In the data rows, the value 50 means zero.
Every row has a hidden score from 0 to 20. What is each row's score? 10 is about the middle. The score is a weighted sum of the row's numbers plus the product of two more (or one squared), each taken from its middle value.
[47 24 25 38 63 40 43 67 79 55 44 68 69 91 37 56 66 58 23 36 56] >> 1
[74 65 26 13 38 78 85 58 25 22 40 55 62 60 49 34 37 53 66 63 48] >> 12
[26 39 68 86 72 37 18 24 61 77 71 68 48 29 32 46 65 69 51 33 32] >> 10
[23 54 78 52 33 52 59 37 37 70 79 65 25 36 70 62 34 43 67 53 25] >> 10
[33 50 55 34 32 66 75 44 29 60 78 82 47 43 58 47 33 52 73 49 16] >> 9
[52 44 42 58 52 51 44 58 61 43 37 38 68 62 48 44 67 55 35 42 54] >> 8
[54 46 48 60 57 41 36 47 60 44 43 44 68 45 31 44 63 63 38 45 60] >> 9
[54 44 17 59 53 36 48 69 91 65 56 64 76 75 65 41 63 15 14 39 45] >> 14
[27 53 86 72 46 34 37 39 56 71 65 39 16 38 73 71 40 34 47 53 48] >> 12
[57 64 60 57 56 44 41 42 59 38 40 19 36 50 66 65 52 36 41 73 73] >> 11
[46 34 37 46 59 58 46 41 40 50 60 80 72 42 21 36 64 80 63 34 29] >> 8
[80 62 34 44 50 53 52 66 41 11 23 23 72 43 33 37 55 55 56 64 75] >> 10
[35 60 77 54 43 57 57 28 24 55 71 63 27 28 50 51 42 61 80 60 28] >> 10
[70 62 44 55 68 59 48 35 33 29 39 53 63 37 10 28 61 86 71 63 52] >> 13
[78 63 25 46 69 54 46 48 41 24 17 27 57 39 20 30 69 68 51 58 69] >> 9
[26 50 84 86 57 34 23 25 49 73 70 56 22 24 47 60 56 59 59 48 37] >> 12
[50 59 52 68 59 35 35 51 69 57 42 29 44 56 44 57 61 54 34 46 69] >> 8
[55 59 56 63 63 30 28 48 51 40 37 32 37 42 45 52 60 52 40 62 73] >> 11
[42 43 64 80 66 34 23 35 58 60 53 34 41 35 38 59 69 58 48 51 54] >> 11
[75 81 55 40 45 66 66 43 21 18 29 31 37 43 44 43 45 58 74 75 63] >> 13
[46 54 64 64 56 52 39 41 47 53 52 49 43 46 48 52 53 57 55 50 51] >> 10
[90 57 24 48 41 47 72 68 39 25 15 23 83 67 45 38 61 68 40 64 72] >> 13
[69 57 46 51 58 66 46 35 31 35 39 48 55 41 27 32 56 71 69 62 54] >> 12
[39 35 39 40 52 59 54 49 50 62 68 80 63 53 41 41 54 59 49 33 27] >> 7
[42 32 39 51 33 36 49 58 79 62 42 49 51 71 88 69 44 30 15 37 62] >> 10
[57 47 38 39 53 60 54 47 45 47 49 60 67 48 33 36 55 62 52 39 43] >> 9
[36 45 51 41 36 50 55 58 55 64 62 60 46 58 72 57 39 37 43 44 41] >> 9
[27 44 67 55 41 48 52 42 47 70 74 63 36 42 61 58 40 45 57 44 28] >> 9
[35 46 57 56 41 29 46 62 73 68 56 38 39 67 74 75 44 22 29 33 55] >> 6
[69 71 63 62 55 53 40 37 32 26 32 22 33 37 43 48 51 56 66 70 71] >> 12
[35 34 54 45 38 48 55 64 73 73 58 50 52 73 73 65 40 19 25 38 45] >> 8
[57 59 50 52 59 50 30 44 47 38 35 47 61 45 42 32 70 73 47 48 57] >> 8
[77 27  2 53 68 43 47 61 72 38 53 64 77 68 34 47 73 67 32 36 59] >> 15
[46 50 48 44 51 69 60 34 26 46 64 78 58 34 27 32 53 77 77 52 24] >> 10
[56 36 36 44 31 38 59 62 72 49 37 29 50 65 70 61 42 25 30 43 71] >> 10
[77 79 35  8 21 73 94 67 21 15 30 33 50 65 68 44 23 36 65 75 65] >> 10
[70 50 20 21 52 42 56 64 47 26 25 46 71 67 48 30 64 55 50 64 66] >> 6
[34 35 51 53 54 51 44 49 59 69 65 70 59 51 53 50 52 48 42 34 35] >> 8
[37 40 44 40 45 53 57 55 54 65 65 70 55 54 55 52 43 41 42 40 32] >> 8
[84 74 34 29 47 60 62 50 35 13 20 24 46 54 45 35 42 57 55 74 75] >> 12
[36 29 44 59 55 39 50 58 77 70 63 69 63 56 66 54 48 42 26 29 43] >> 12
[56 59 60 80 72 29 24 28 48 45 45 43 42 29 25 33 72 75 65 53 51] >> 11
[41 59 67 51 36 48 57 44 41 56 56 43 29 46 67 61 38 39 57 59 48] >> 10
[66 38 42 63 67 37 17 33 46 43 29 45 67 25 23 40 67 80 62 47 65] >> 11
[31 64 83 57 35 50 55 34 30 61 70 52 16 33 68 62 37 44 71 63 36] >> 11
[73 58 38 49 72 46 47 51 48 23 26 32 66 54 24 45 56 66 53 71 69] >> 9
[29 38 55 47 36 41 55 64 71 71 63 51 45 65 76 72 31 17 29 34 49] >> 7
[26 28 59 57 46 35 39 61 71 75 67 60 51 51 64 66 45 32 25 33 41] >> 9
[68 61 25 28 46 62 71 67 44 32 30 44 58 68 57 44 43 38 44 50 63] >> 8
[31 56 65 36 31 68 75 36 21 58 80 81 36 36 57 48 31 55 84 55 15] >> 10
[38 38 80 93 72 32 18 32 56 64 57 48 32 30 47 55 68 61 49 48 51] >> 13
[48 34 48 45 45 38 45 88 77 54 40 50 39 52 70 62 42 30  7 24 62] >> 11
[64 46 21 30 45 56 65 63 59 40 38 50 70 62 45 36 46 41 43 47 61] >> 9
[66 73 62 43 39 48 58 50 41 33 29 15 33 51 60 56 42 39 54 74 75] >> 10
[69 76 58 49 54 58 55 39 22 25 34 33 38 37 38 41 51 67 71 76 62] >> 10
[48 43 25 38 47 58 62 56 55 49 56 70 62 65 54 46 44 46 48 36 37] >> 10
[28 43 74 89 70 38 17 28 50 72 70 64 41 23 31 58 69 71 60 41 34] >> 9
[51 32 30 46 51 48 53 75 63 53 44 52 77 73 56 64 40 34 38 37 57] >> 7
[29 52 85 85 61 34 24 24 50 68 66 49 24 24 48 63 58 59 60 53 43] >> 10
[60 63 45 45 46 56 56 64 60 44 32 35 58 54 57 56 52 38 35 54 64] >> 11
[23 49 83 73 41 32 39 38 59 75 69 46 18 42 76 73 42 32 42 48 43] >> 12
[37 43 56 66 53 38 40 56 76 68 54 27 34 66 62 67 43 20 29 46 57] >> 12
[42 52 71 76 65 43 28 35 48 58 58 47 38 34 44 51 58 61 58 47 48] >> 11
[48 33 27 43 57 62 57 51 52 53 58 82 73 57 32 34 51 64 54 35 29] >> 10
[30 34 65 54 47 29 34 60 80 75 60 53 42 53 76 71 40 15 24 32 55] >> 8
[72 50 47 39 52 44 47 59 57 31 26 12 39 81 75 52 49 33 27 58 79] >> 15
[52 45 51 63 63 53 40 47 45 54 47 59 60 43 31 38 66 68 56 51 50] >> 9
[35 67 75 37 28 66 77 34 14 53 74 64 22 34 65 54 27 49 85 67 24] >> 10
[24 37 70 82 65 38 24 24 55 72 75 72 40 24 34 52 67 65 62 39 29] >> 9
[34 43 52 37 42 65 68 45 36 61 76 84 54 43 50 45 40 58 70 44 17] >> 9
[85 64 48 27 64 58 56 51 46 19 18 12 47 52 45 39 51 43 50 76 89] >> 9
[34 40 52 46 42 54 50 53 54 64 67 66 52 49 58 53 44 41 47 44 32] >> 9
[51 55 54 48 52 58 56 36 30 44 58 61 49 38 35 41 49 68 73 59 39] >> 10
[40 61 73 50 36 46 57 48 41 56 58 42 24 46 73 63 35 33 58 60 47] >> 10
[58 64 46 32 39 68 75 49 24 36 52 57 49 46 48 40 39 57 75 60 40] >> 11
[46 50 46 36 31 46 66 70 64 57 47 32 43 75 89 68 32 13 28 49 57] >> 9
[27 39 69 66 52 40 38 39 49 71 72 59 37 35 56 57 54 49 55 45 33] >> 12
[35 49 74 74 60 39 28 33 44 64 63 53 32 30 44 53 60 62 62 52 43] >> 12
[75 51 38 28 64 42 58 70 68 36 28 15 71 56 55 54 56 39 38 54 77] >> 11
[39 56 68 57 50 57 52 28 27 54 68 66 36 28 39 45 48 70 79 55 30] >> 10
[50 56 57 54 56 50 46 41 46 47 51 52 44 43 44 47 52 58 59 53 51] >> 9
[56 62 48 40 47 65 64 41 22 37 54 62 50 39 35 36 46 70 79 61 35] >> 10
[50 60 58 58 53 41 43 50 57 50 42 36 41 45 56 59 49 48 43 50 60] >> 10
[71 59 51 39 34 41 55 60 57 36 26  9 31 66 72 61 37 31 28 69 79] >> 13
[49 36 46 64 68 47 36 43 51 57 57 69 65 34 29 36 73 78 54 36 37] >> 10
[61 38 35 65 63 50 44 57 58 53 39 36 72 51 28 47 67 68 53 42 49] >> 10
[55 50 46 45 52 58 53 46 39 43 48 59 60 47 42 45 58 62 59 51 49] >> 8
[62 24 30 50 64 35 40 63 78 50 25 45 69 83 57 46 45 15 17 37 52] >> 11
[28 30 59 73 45 29 23 42 78 73 70 52 25 54 62 70 47 34 22 26 47] >> 13
[81 69 33  9 25 62 86 77 36 17 21 22 53 72 62 45 30 28 53 79 71] >> 8
[53 55 52 51 53 54 51 47 45 48 51 52 49 53 48 47 51 53 55 49 48] >> 9
[57 46 28 33 60 62 54 59 47 49 51 66 74 49 33 40 56 66 59 43 42] >> 8
[56 43 26 44 42 46 55 61 84 50 47 48 56 74 75 60 45 34 28 39 58] >> 18
[63 59 58 70 76 50 39 26 37 37 41 44 53 32 10 41 69 81 62 50 62] >> 13
[80 60 13 28 48 63 71 63 40 19 20 25 80 68 47 38 55 48 52 45 64] >> 11
[78 60 18 21 45 73 72 61 29 21 27 53 78 61 36 32 45 58 62 58 60] >> 9
[33 52 58 34 35 69 74 39 24 58 79 83 45 39 53 45 35 58 79 52 14] >> 9
[51 37 23 24 37 62 71 70 56 48 55 68 69 67 58 50 35 33 47 38 39] >> 9
[48 40 41 38 32 43 67 86 78 65 45 29 56 69 82 69 40  7  8 52 67] >> 10
[48 51 41 32 42 56 64 72 57 55 50 48 61 64 65 62 35 32 34 42 48] >> 8
[33 36 51 48 42 45 54 59 68 71 62 51 46 69 78 71 37 21 28 43 41] >> 10
[70 62 40 54 62 59 38 38 34 34 38 46 54 35 21 40 66 74 69 58 58] >> 10
[78 77 38  9 25 74 93 65 19 15 30 31 48 64 66 42 25 39 66 79 63] >> 10
[37 36 44 60 61 53 39 41 53 58 62 83 65 36 28 41 64 77 57 32 31] >> 13
[80 76 41 34 52 65 65 46 20 14 27 35 49 50 38 37 49 65 71 71 65] >> 11
[27 62 83 49 30 57 64 32 24 63 79 65 19 33 68 59 31 46 79 61 23] >> 10
[79 47 19 24 46 58 57 70 58 20 26 48 59 76 57 32 48 30 42 55 78] >> 9
[41 40 59 44 32 39 57 70 74 62 54 39 40 75 87 71 41  2 12 39 60] >> 10
[67 51 26 39 63 66 51 48 45 31 31 58 78 59 23 25 59 71 56 52 48] >> 9
[32 32 30 54 53 47 50 67 86 71 54 58 57 70 68 54 44 33 26 36 47] >> 8
[80 68 37 23 29 57 69 64 41 26 21  6 46 65 64 52 39 25 36 77 80] >> 16
[61 55 42 41 55 61 46 68 62 33 40 42 70 49 40 37 63 51 42 46 63] >> 10
[63 69 57 60 59 55 42 36 30 36 39 44 40 33 32 37 60 77 72 67 60] >> 11
[40 26 38 77 62 24 29 54 90 73 59 37 57 76 52 68 61 27 26 28 46] >> 12
[48 34 46 62 63 52 34 43 56 58 61 66 65 39 24 40 73 66 48 42 50] >> 10
[42 37 62 88 78 39 21 44 69 64 48 40 60 39 29 43 75 54 37 34 66] >> 10
[48 25 30 42 41 56 50 82 80 51 36 40 55 68 55 70 48 25 14 34 74] >> 6
[36 44 72 89 74 32 11 31 61 67 55 47 38 29 36 58 73 66 51 49 47] >> 9
[29 62 85 54 30 50 59 37 35 62 72 51 16 38 76 66 30 35 67 62 36] >> 11
[52 48 45 57 52 42 46 47 54 44 39 41 58 61 40 46 55 51 42 48 56] >> 8
[39 34 35 38 41 65 70 51 46 58 65 81 66 52 49 42 45 58 60 37 26] >> 11
[66 51 32 35 49 70 67 51 32 32 45 62 69 48 29 31 49 73 69 56 44] >> 12
[41 46 35 21 32 64 77 69 51 56 62 69 67 68 72 56 32 33 42 45 34] >> 7
[83 51 19 28 52 60 76 56 46 25 19 28 67 72 43 28 39 51 49 55 69] >> 12
[81 72 42 37 45 57 51 57 39 18 22 18 47 49 53 41 50 46 63 69 81] >> 11
[64 54 51 32 36 50 53 65 48 41 34 30 50 59 62 56 41 34 43 55 71] >> 10
[20 33 70 81 61 33 26 33 59 79 77 68 41 33 38 56 64 67 51 35 27] >> 8
[31 65 80 46 31 61 68 30 18 58 77 65 20 30 64 56 30 51 83 65 24] >> 11
[33 33 49 56 59 45 44 47 58 64 67 75 57 48 38 43 58 58 46 30 30] >> 7
[19 47 80 71 47 41 37 36 52 78 77 61 27 35 61 66 46 43 52 44 30] >> 10
[60 29 29 51 59 61 33 47 56 49 40 60 71 59 30 41 83 78 53 51 53] >> 7
[31 57 74 51 40 59 60 29 22 59 77 72 30 28 50 49 40 62 81 57 21] >> 10
[55 64 55 73 66 46 30 33 53 49 41 37 48 36 36 43 60 56 51 57 60] >> 12
[53 54 35 76 50 45 31 53 65 59 37 62 59 55 30 42 70 68 35 41 65] >> 9
[72 64 50 59 63 46 28 39 44 26 27 11 45 34 36 39 66 65 59 66 74] >> 12
[72 32 16 21 66 54 30 64 60 30  0 33 87 66 54 48 68 52 13 48 89] >> 4
[39 55 72 68 51 46 39 35 40 57 62 53 36 35 47 51 51 58 63 55 43] >> 12
[75 74 49 49 59 43 41 49 34 27 18 25 46 43 38 36 56 64 54 64 83] >> 10
[46 34 45 51 54 40 34 53 71 60 56 49 58 54 48 50 53 43 27 41 48] >> 11
[74 63 38 52 64 56 41 43 34 24 30 45 57 39 23 28 67 82 54 58 57] >> 11
[48 46 43 65 66 44 39 46 62 56 50 51 52 40 41 42 66 65 45 43 49] >> 11
[53 46 40 48 61 61 51 45 40 43 53 68 66 40 25 29 63 69 66 44 38] >> 9
